One hidden rule gives every row of this table a label. Here are some rows, each with its label.
[-24  19   2  -9  64  -7   0  11 -13  25 -28  -6  12   0 -29 -12  -5   4   6  -1   0   6 -18  12 -30  39 -20 -14 -25  -4  10  37  24   8  -3  -1  10   9 -20  16  -6  12 -21  10  -9  42 -37 -13] clay
[ -12   -3    6  -61  -79   24   18    3  -16   36   52 -116   29  -25   32  -51  -13  -29   16  -46  -17   -1    4   -5  -14   49  -26  -18   11    0  -10   13   -1  -14  -31   -7  -29  -21  -30    2  -89   18   32   74  -11  -12   46    3] brick
[-21 -11   8 -15  22  30  -3  -7  44 -60   8 -11  27  -1  46  12 -12 -37   7  -2   5   3 -27  13  -5  34 -11  14 -26   1 -14  29  40 103  34  27 -31   8   6   2   5 -11 -12 -13 -16 -78  39  -7] brick
[ -8   0  16  76  -9 -18  -8  17   6  28 -28  45 -11   4   0  18  -2   9  26 -10   8   7   3   5 -43  -6   1  17  -8  17   5 -13  47  -3  28   1 -16   9  -1 -22  38  13 -16 -83   0  -3 -20   4] gate
[  4  -9 -16  37   1 -11 -17  11  22  21 -52  13 -19  20 -23  11  -3  -3  15  50   0   4   2   7 -20 -39  19 -40   3   5   0 -18 -36 -44  -7 -21  57  19   8 -17  24   9   8  -8  -8 -26 -22  17] brick
[ 26  40 -47  47  25 -28  -4  21   8  66   0   3  13  39 -62  -4  18  48  23 -17  12  58 -11  27 -10 -14 -30  -4 -10  -5  22 -35  21 -58  -4 -50  58  15   7   1  71  -5 -57  62 -36  41 -39 -42] brick
[-38  16  37 -11  29   4  -1 -11  51 -39   2  11  12  -1  11  12  -3   2  -9 -12  15 -18  -9   6  13  13   6 -38  -4   0  -9  13  14 -10  30  23 -43  -7  22   5 -45  16   9   5  -9 -50  57  22] clay
[-28  -3   9  -2  25  -6  -7  -4  59 -36 -14  35  33 -12  20   4 -17  -8   0  26   8  14 -10  16 -57  46 -23   4 -15  10   4 -16  12  67  32  21 -39   7  -1 -17  -8  30 -13 -46  12 -49  27   2] clay
[-23  23 -10  39  10 -16 -20   8  32   1   5   4  -1  -7 -18   3  11 -16   5 -32  11  12  19 -29  24   4 -27 -62   7   0 -12 -36   5 -35  18 -16   8  10   9   3 -47 -28   1   6 -20  -7 -20  -4] gate
[ 23   1 -20 -21  14  -4  10   9  -4   0  35  41 -12  15  -6  11 -10  16   2 -23   3 -21  36  15 -55  23 -19 -11  24 -11   3  -1  -1 -14 -17 -21  40 -10 -18 -13  18  37 -23 -40  32  19 -25  -3] gate
[ -6 -31  12   8 -41  14  34  -7  -8 -17  28  29  18 -13  37  -9 -18   7 -17  66  -6 -26 -22  10   4  69  13  43  19 -11   8  42 -31  53   7  27 -42 -14   6 -15 -56 -26 -10 -35  23  29  28  31] clay
[ -30   12   55  -65   25   41   18  -36   21  -21   48  -69   89  -21   87  -38  -13   -9    2  -11   20   -1  -43   35   -6  115  -72   16    6   25   18   95   40   93    2   54 -127    3  -29   14 -119   25  -10   47   -5  -66   69   -9] clay
[  1  13  31 -37  29  26  15 -11  11  77  34 -41  59 -12  40 -26 -23 -16  -7 -47  -6  13 -34  19 -29  40 -13 -21  19  18   9  -5  18  -8 -10  15 -57   8   5  -4 -48   4 -15  30 -17 -29  16 -30] brick
[-23 -17   4 -30  -4   5   6  16  13  34  16 -41 -11 -17  59 -12  14   1  12 -32 -29   2  11 -21  42 -20   1 -42  16  -3 -15  18 -10 -28 -18 -10   8   2   9   9 -52 -39  61  75  11  26 -25  -2] gate
[  5  10  21  16  24 -13   0 -19  31 -32  -6 -16  53   4  -9   1  -4 -13  -9  31  10   4  12  16 -46  29  24  -7 -30  15  -1 -14  56  55   9   7  24  -3 -20 -10  -8  12 -41 -33  13  15  20 -16] clay
[ 16   6 -15 -49  -9   2  19  11 -86  53  37 -48   9  13  15 -22  -6  20  19 -38 -10   4  10  13  -5  -3 -35  -7  33  -8  -6 -36  -7 -29 -20 -12  -2  -9 -30  17 -68 -20  53  71  14  68  -5  -8] gate
[  22  -32  -13   55    3    3   14   -7   40  -80  -37   67    2   -1  -18   11    1    8  -26   85    1  -23    7   15  -15   15   25   37  -11    8   21   34   -9    6    4    0   23   -2  -14  -25   -5   46  -56 -127   31  -21   -1   37] brick
[ -53  -14   32  -53   11   30    8  -20    0   -5   59 -101   15  -29   55  -27  -23  -12  -21  -18  -10  -32  -13   13   43  127 -105    3    1   22   -4   68   11   70    1   28 -121  -27    9    4 -115   15  -29   36   28  -60  104  -29] brick
[  -2  -18    9  -18  -28   35   27  -22  -15  -43   14  -35  -31  -20   41   23   -6  -34  -41   65    9  -44   26   30  -35   37  -26   53   39   -6  -12   44  -14   53  -10   25  -79  -23   18  -13  -13    2  -43 -116   32  -50   55   22] brick
[  0 -25 -23 -21 -42  12  11   0 -28  -8  -2 -69  17 -21   7   0 -20   6  -5 -41 -20 -13   2 -12  29 -15 -25 -11   1  -4   5  60 -56  62 -31  -6 -37 -17  -9  -1   7 -17  -5  56  40   2  12  21] brick
[ 10 -23  30  -6 -43   5  -2  -7  11 -70  10 -19 -10  -6  32  28  -2 -30 -45  34 -10 -44  -3   8  24  10  24  30 -14  18  -7  27  -3  38  49  45 -66 -12   4 -21 -29  14  -8 -39  24 -35  33  34] clay
[ 38 -20  -9 -22 -15  17  36   8 -62 -37  36 -63  14 -18  -7 -26  -3  17 -14  -3 -25 -25  -3  23 -20  45 -14  34  25  -6  12  34 -14  48 -22  -4 -29 -16 -54   1  -8  17  16   4  21  28 -14   4] brick
[ -9  -1  34  58 -20 -17 -31   8  56   4 -21  81 -66  -5  14  27  14 -14  20  43  23  -5   6  -2  25 -19  47 -28  -7   4 -14 -97  21 -22  16  -4  13  14  37 -11 123 -41 -20 -54 -25 -41  23  14] gate
[ -23  -20   25  -55 -101   43   38  -28  -11  -73   14  -56    3  -23   57  -32   -4  -22  -50   -9   -6  -48  -11  -28    2  109  -18    3   16   -8  -14   58  -16   79  -31   45  -79  -21   -5   -6 -102   -6   21   13   34  -22   71   22] clay
[   6  -42   -8  -12  -51   35   25  -12    6 -103   10  -24  -10   -4   22   -3  -14  -21  -38   70  -28  -44   28    5   22   -5   19   24   32    0  -16   81  -67   35   -5    8  -62  -23  -20    0  -10  -10    6  -78   54   77    3   36] brick
[ -2  41  14 -34  63   3  11 -23  30 -27 -17  47   4  -4  22   3  -5  16 -12  47  20  14 -27  55 -67  77  34  27 -32  28  25  24  27 109  21  22 -27  24  -8 -31  11  80 -64  -6  -2 -32  23 -19] clay
[ -3  16   5 -29 -11  17  19 -24 -19 -64  14 -68  12 -28  18 -20 -22 -11 -15  44 -22 -15  -9  17   2  83 -31  66  10  -1  -6  30 -29  30 -25  21 -82 -20 -25  -2 -73 -13  17 -30   9 -41  51  17] clay
[  1   4  10  21  14 -15 -31   2  26  34 -19  91  -5  20  -8  -3  16   4  -5  24  13  17 -17  -9  51 -22  22 -46 -27   5 -15 -41  28 -57  21  14  41  25  11 -19  43  -1 -12 -47  -4 -77  -7 -13] clay
[ 12  -6 -14 -12  63   3 -11   2 -37  15  21 -11  25 -16  15 -17   4  -5  15 -49 -10 -25 -33 -28 -54  -9 -42  -9  17   7 -10 -24  -4  18   9  -6 -16   1 -10   9 -14 -11  42  38 -38  10  20   3] gate
[ -8  13 -11  25  -6  10  -6   6   1   2 -10  -7  19  11 -11  -9   8  -5  18 -47   0  29  11 -44  52 -21 -14  -2   1  -5   5 -44  44 -53   0  21  52   7  17  12  46 -10  39   6 -21   1 -47  -9] clay
[  9   3  27  53  15 -18  -1 -14  70 -47  -6  50  -5   7  -5   5  12 -31  -8   1  -4 -13 -10  -9   3 -19 -18  -4   7  20 -15  -6  16 -18  31  12   7  24  34  -7 -39 -24 -67 -51 -16 -82  10  16] clay
[ 25   7 -25 -31 -15   7  -4  13 -86  68   6  23  12  10 -36  -6   4  32  19 -90 -11  21  -4  -1 -46 -34 -44  11  12  -8  10  13  -5 -35 -22 -16   1   7  12  27 -21 -18  31  47 -12  30 -43 -43] brick
[ -25  -19   40  -35  -36   53    9  -22   47  -38   48  -64   13  -35   75  -17   -8  -23   15   44    2  -40    6    1   47   57   -6   33   13   -1   -6   17  -27   23    6   43 -110  -11  -18   -2  -73    1   15   37   39  -95   27   22] brick
[  25   -5  -56    1  -39  -13   34    4  -14  -80   -5  -31   13   -8 -103    0  -18   19  -23   53   -6   -2    4   26 -127    4   49   62   -6    4   18   40  -30  106  -25  -18    7  -21  -22  -27  -58   19  -32  -49   51    2  -19    9] brick
[  -8   -7  -32   26  -66  -28    3   23  -75   21   -1   24  -49   19   18   10   15  -16   40  -21  -30   14   30  -45   95  -50   22  -19   26  -27    2  -50  -13 -120   18  -19   56   11   24   20    9  -52   55   -6   -1  100  -57   22] gate
[ 30  21 -56  24  46 -22 -13  10 -73  38 -19  29  47  12 -86  -3   6  36 -12  32  21  28  -4  10 -50 -11   6  -8 -35   1  18 -21   6  22  -7 -27  39  14 -13   8  51   6 -34  37  -1  13 -70  -8] brick
[-33 -13  22  40  -3  16  11   6  22 -23 -20  51   2 -27  12  -4  -2  -6 -48  29   6  -1  17  -5  23  38  23  11  -1   6 -12  23   0   4  32   7 -27 -11 -10 -25 -22  21 -34 -66  -5  -1  20  24] brick
[ -17  -11   10  -28  -57   20  -24    5    0   55    2  -34    2   -4   31  -31    5   -3   30  -23   -6   -8    8  -53   65  -41  -20  -79   35  -13  -24  -33   14 -119   11   26  -29    0   35   20   -2  -39   20   33  -16   21  -24   15] clay
[ 14  38  -9 -23  21  15   0  -7 -11 -35 -11   0  29  -3  -7  22 -11  22 -24  17  -4  10 -15   8 -51  10 -20  38 -31  12  26  30   1  54 -15 -11 -11   1 -29 -29  25  16 -64 -44  16 -22  27  -2] brick
[  3   1 -29  -4 -18  16  23 -23  33 -41  20 -23 -22  -3  14 -18   2 -19  -6  31 -12 -17  35  -9  70  13   4  17  13  -7   0  37 -30 -25  23  23 -62 -10  21  -4 -34  -2  42 -40   7 -13  12  10] clay
[-10  40   2  14  47 -19   6  15  -2  40   9 -56  -4   0 -35  -2   4   7   9 -74   8  29 -34  34 -36  47 -29  -3 -11   7  18 -18  14  -8   3   4  16  31 -10   5  12  13   8   5   0  15   9 -22] clay
[  9  18 -43  77  39 -56 -25  20  -3   8 -41  99 -65  28 -33  21  34  19  22 -18   9  15  22 -14  27 -83  28 -69  -5  -1  -7 -50   4 -93  23 -21  72  21  31   8 127 -38  12 -67 -33  37 -43  22] gate
[  6 -26 -23  -1  21  13  10  -5 -36 -11  10 -25  15  -3  27  11   2   8  13  18  -8  19   3   7 -29  25   3  33  -7  -5  13  20  -2  54  -9   9 -22   3  -4   4  39  21  -4  56  17 -34  -6  -4] gate
[-33 -22  -8 -60  -4   6  -7  -4   3 -21  14 -20 -17   1  43 -31  -4 -37   9 -48 -19 -21   4  -6  31   6 -30  -2  21  -6  -6  29  16  11   0  11  -6   2  17  11 -37 -16  11 103  12  -2  18  13] gate
[ -5  -7  19  -5 -23  -9  13 -17  59 -65 -34   0  33 -33  32  12 -10  -3 -39  72  18   4 -20  39 -39  47   6  39 -11  27   6   2   0  55  17  41 -42   1   6 -19 -29  89 -71 -32  30 -49  27   9] clay
[  -1    3  -12  -56  -24    6    7   22  -58   94   14 -112   -9   19    5  -14   -2    7   32  -50  -19   -6   20  -30   -1  -73   -7  -26   27  -10  -11   30   13   45  -33    8   -1   10  -15   23  -33  -23   81   94   13   71  -14  -19] clay
[ 21  25   3  21  31 -19 -21  11  34  20 -23  46 -24   8 -73  23  10   0   0  33   9   2  -3  -3   8   5  -8 -15  -8  -2   7 -86  39   7  24  -3  38  16   5  -6  15   2 -21 -48 -21 -11 -16 -20] clay
[-17  -4   3 -28 -11  19  11 -10 -14 -34  18  -5  15 -12  55 -14   0 -13 -29  15 -16 -21  21   5 -23  43  43  58  19   8   6  35 -19  69 -19  13 -41  -7  29  -9  12   5 -10 -10   9 -38  31   7] gate
[ 10 -12 -20  32  26  -7   1  13 -21   8  18 -42  -7   7  12 -20   0  12   3 -30 -10  23   1  -9 -43 -53 -42  -8 -34  -3  18 -44 -22  -8 -21  -6  43   3 -12  10 -11  12 -24  44 -14  29 -15 -16] gate
[-13  12 -27   5 -23  32  14   2 -58  44  35 -24  41   3 -12   0   1  -5 -14 -46   2   4  -6  29   2  35  -1  31  -3  -3  21  28  -8  37 -26  -2 -39 -28  -9 -14 -46  14 -18  28  17  19 -21  -4] brick
[ -1  10   8 -25 -22   2 -21   0 -19  -7  -8   9  -7  -7  33   7   6 -11  20 -20  -1  30 -20  28  20 -32  -1 -49   5   6   5 -34  66 -33   5  12   9   4   5  12 -52 -20   4  31 -23 -31   8   2] gate
[-61  13  42  -8  -8  21  14 -37  18 -67  11  16  29 -29  78 -13 -13 -41 -38  27  33 -25 -48  12 -44  72 -41 -26   0  10  12  29  35  49  49  30 -85  11 -24 -13  -1  61  -3  12 -24 -86  41 -33] gate
[  1 -40 -32 -43 -80  19  27   5 -53   8  47 -47  17 -10  11 -27 -10  -8   2 -57 -33 -14  11  -1  11   0 -64  11   9 -19 -10  65  -9   7 -34  -1 -52 -32 -20  17 -43 -29  32  90  38  27  52  -9] brick
[ -15   24   13   30   38    9  -23   16   29   60   -2   76  -53    7   -9  -14    8   -1   26  -59    9   30    3  -26   63  -10   29  -75    5   -4   -7 -104   33  -50   15  -17   24   30   11   10   53   -5   -4    3  -50   -6  -10    1] brick
[-25  -2 -14 -14 -39 -15  -2  17  17  58  -9 -41 -21  -7  38 -31   7 -25  29  10  -6  -8  26 -26  73 -77 -15  -9  63 -14 -22 -27  18 -73  -7  -7 -17  -4   3  40  73 -73  56  45 -29  42  10  -3] gate
[  -9  -34   36    7 -109   -3    2  -21   31  -62   -1    2  -41    8   26   -2   -1  -18  -11   79  -13  -34   51  -29   40  -44   49   32   34   -5   -6    5  -66    7   31    4   32  -10   41    0    2  -26   60  -73   57  -42   29   60] gate
[ 20  -8   2 -60  -4   1  17  10 -27  77  12 -44  -2   0 -32 -22   4  13  45 -66   9  -5  -6 -23  12 -20 -39  10  30 -14 -18  20  10 -32 -16   8 -11  -3 -10  -3  25 -23  35  74   8   7  -8 -21] clay
Here are more rows. What is the label of each one?
[  2 -35   6 -29 -79   2   4  10  -6 -30  -2 -19 -33  -7  29 -13  -6 -18  -5  46  -7   5  33 -33  31 -73  -3 -14  41  -6 -28 -19 -38 -64   8   4  15 -20  35  24  20 -73  80  35   7  23 -18   9]: gate
[ -24    2   13   22  -41   -3  -13   -4   39  -74  -44   27   -9   -6   -8   35   11  -39  -21   40    3  -19    7   18   39   37   25  -22  -27   -3  -10  -50   -8   28   47   32    9   18   24  -26   82   13  -11 -127   25  -76   -2   38]: clay
[-18  32  -1 -26  52 -18 -20   7  -1  69 -20 -19  37   4 -30  -6   2  17  16  -9  -4   7 -12   5 -44  -6  -8 -51  -5   4  18  37   5  57  34   7 -20 -14 -17  -9 -12  31 -48  60 -12 -17  27 -18]: clay
[-33  35  47   6  30 -13  -9 -13  22 -91  14  70  11 -12  11   7  -5 -24   7  68  13  -8 -27   2   5  73  -4  34 -23  15  10  27  19  60  11  25 -38  14   6 -19  -4  38 -49  14  -5 -23  36   0]: clay
[-18 -13  28 -55 -19  19  -4   3 -33  -4  12 -83   3 -14  11  -5 -11  -8 -15 -20  -9 -20   2   2   6  -6 -15  24  42 -10   4  27   1  18  10  -3 -23 -14   8   5 -66 -18   5  40  53  28  24 -15]: brick
[ 29 -14 -22   3 -14  14  27   9 -51 115  45 -87  18 -26 -14 -42  -7  22  23 -88 -31  20  -4 -50 -65 -12 -36 -13   8 -22   5  67 -10 -19 -40 -19  -4 -11 -33  29 -74 -65  47 104  -6  70 -18 -58]: brick
[ -8 -19 -20 -47  -7  31  34   1 -49  53  48 -34   3   8   7 -27 -11 -11 -11 -33 -14   9  -2  -8   9   6 -37  -1  11   3   5  21   2  19   5 -22 -30 -25 -14  26 -52 -24  68 112  14  -1  38   8]: brick
[ 13 -17  23  -2 -51   7   4 -15  22 -39 -19  -8 -16   5  24  -3   3 -15  -9  72 -13 -31   2 -22  67 -39  12  -7  23  -4  -9  -5  -1  31  33   3 -32  -3   6  -4 -15 -23  12 -27  12  26   5  20]: gate
[ 11   9 -25 -20  -1  -9   9   0   2  -7  24  13  25  13 -61  13  -8  23  -7  -9  -9   9 -22   6 -45 -13   3  54 -14  12  13   8   3  81 -20  -7   3 -15 -18  -7   0  10  -2  -9 -12  39 -29  -8]: clay
[ 11 -34 -12  22 -49 -22 -18  10 -11  30 -27  20 -38  14  11  14  15 -10   8  18  -2 -10  32 -21  36 -64  41 -67  17 -21  -7 -39 -33 -82 -50 -22  27 -18  19  11  37 -30  51  20  23  34 -72   2]: gate
[  18   -8   14   55   27   -8  -21  -11   46  -79  -42   76   -7   -3  -18   48   17   -1  -45   80   20    4    4   31  -23   66   39   -7  -40   15   -6    3    6   91   15   13   28   -2    4  -25   37   74  -11 -127  -23  -17   -5   15]: clay
[-34  12  45 -11 -41  -3  -9   9  21  23 -12  12  -8  -4  47   0   7 -45  21   9   8  -7 -12 -57  82 -43  22 -76  26  -8 -33   0  -2 -53  -1  32 -27  20  34  21 -36 -35  65  27  -9 -29  51  15]: clay
[-14 -15  23 -29 -42  39   6  -1   5  38   4 -79 -14 -10 -28 -20   4   1   8   4 -16   8   6   3 -16 -27 -23  16   0  -7  -3  27 -30  -8 -12   1 -44   3  -7  -1  -5 -21  30   6  21  41  14  -9]: brick
[   2   16   -6  -47   17   19    7   -7  -46   83   26  -34   40  -20  -26  -22  -16   12   12 -116   -2   19   -1    1  -26  -65  -50   46    0   -3   -1   41    7   30  -24  -14  -33   -3  -52   16   15   -6  -33   70  -20   59  -18    0]: brick
[-14 -14  -2 -53  28  28  31 -13 -56  -7  44 -92  19 -21  24 -28  -9  -6 -20  -4   0 -10 -17  29 -61  16 -41  64  -9  14   2  41  -7  31 -27  11 -31  -3 -41  -3 -49  29 -49  93  35   5  31 -19]: brick
[  7  25  11  52  21 -19 -55  12  28 -33 -34 107 -40  13 -28  24  19  25   6  45  23  14   8 -20  37  -3  31 -29 -32   9 -12 -99  47 -79  32   5  73  34  38 -23  97   8   0 -78 -41   5 -10  11]: clay
[ 19  11  -1 -50  42  17   4   7 -55  30 -22  52  16 -17 -25 -12   5  11  11 -30  -1  12 -12   3 -69 -44 -23  -7  -2   4  15 -16   0 -47   7  -3 -14   8 -10   5 -62  10   6  78   5  34  -3 -31]: brick
[   8  -12   24  -13   58  -17   -1   -2  -56  -38   -7   -4   30   -7   -6    2   -2   24  -11   53   -9    9    2    4    0   61    1   27  -12    3   23    6   -3   54    6  -11  -26  -14  -20  -29   70   -1  -41 -111   29   12  -32   -7]: gate
[  3  12 -24  -2 -43   1   5  -5 -20  12 -19 -34  -6   3  15  -8  -2  12   1 -28  12  -7 -11  10   3  16  31 -18 -22  16   5  28  28  14  -5 -15  49   7  -7   9  30   6  -7 -47   5  40 -10  -1]: gate
[ 19 -13 -16  -6 -78  -7  20 -13 -40  54  43 -41 -23  15 -31  -9 -18  33 -20  35 -33 -31  24  26 -41  12 -16  66  -4  -4   7  54 -66  53 -34   8  -9 -18 -19   0 -21   3  38  16  30  54 -18  12]: clay
[  45   38    0   35  107  -17  -34   14   22   -6  -16   58   33   12  -52   12   -2    4   19   45   28   64  -34   25  -56   73  -14   -2  -50   24   35  -21   32   63    0  -33    9   36  -11  -14   -3   79 -113  -57  -37  -23   -3  -46]: brick
[-26   1 -12 -82  45  32  17   3 -16  -6  65 -88  21  -7  38 -13  -5  21   2 -14 -20  -4 -16  -7 -23  -2 -52 -19   6 -10 -18  39   0  15 -34   6 -58 -22 -23  22 -17   7  37  49   9 -13 -17 -11]: brick
[ -5  -7  49  54 -30  -1 -10   8  54 -63 -39  54 -16   2   9  16   8 -25 -15  94  11 -12  30  10  40 -17  43  13 -20 -11 -11 -69 -34 -10  33  29  15 -15  26   1  91  34 -17 -88   7 -79  21  24]: clay
[ 28  32 -21  75   9  -9   5  10  -7 -59 -23  69  -1   6 -68  16   2  19 -12  27  -5 -25   0  38  -8 -63  70   6 -51   8   5  -1   1 -55 -10 -29  29   4  18 -27  70  26 -47 -16  19  30 -43 -29]: brick
[-26  -9  28  -5 -36  -7   4   6  77 -33  18  45  -6  -9   1  20  -1 -10   3  27  10 -32  31  15  48  -1  33   3  -5 -11 -10 -32   2  18  47  21  30   8  17 -12  18 -19  24 -74  -3 -12  13  16]: clay
[ 12  10  14  17  65   8   2   6  16  43 -39  20  15  16 -23  11 -10 -12   4 -29  23  11  -4  -6  10   7 -14  17 -16  11  -2  25  12   2   1 -17  35  13  -2  -2   8   4  -3   7 -13 -29 -17 -10]: brick
[  2  -2   0 -35  38  -7  -1 -12  15 -12 -16 -22  57  -1 -12  10  -1  12  -9  19  11 -10 -10  25  -9  35 -18  21 -29  14   8   0   4  12  -6   9 -15  -1  -9   0 -36  43  -6 -16  -7 -22  17  -1]: clay
[ -3   6  -2 -24   1  11  24 -20   7 -34  15 -27  20  -8  -1  -2 -18 -19 -35  14  -3 -17 -10  19 -31 127 -13  33 -26  15   0  61  22   6   0  34 -46   3 -22 -19 -99  -1 -55  -6  16 -45   9   8]: clay
Which column or columns does the hidden rule look at? Columns are counted from 0, in order:
5 14 35
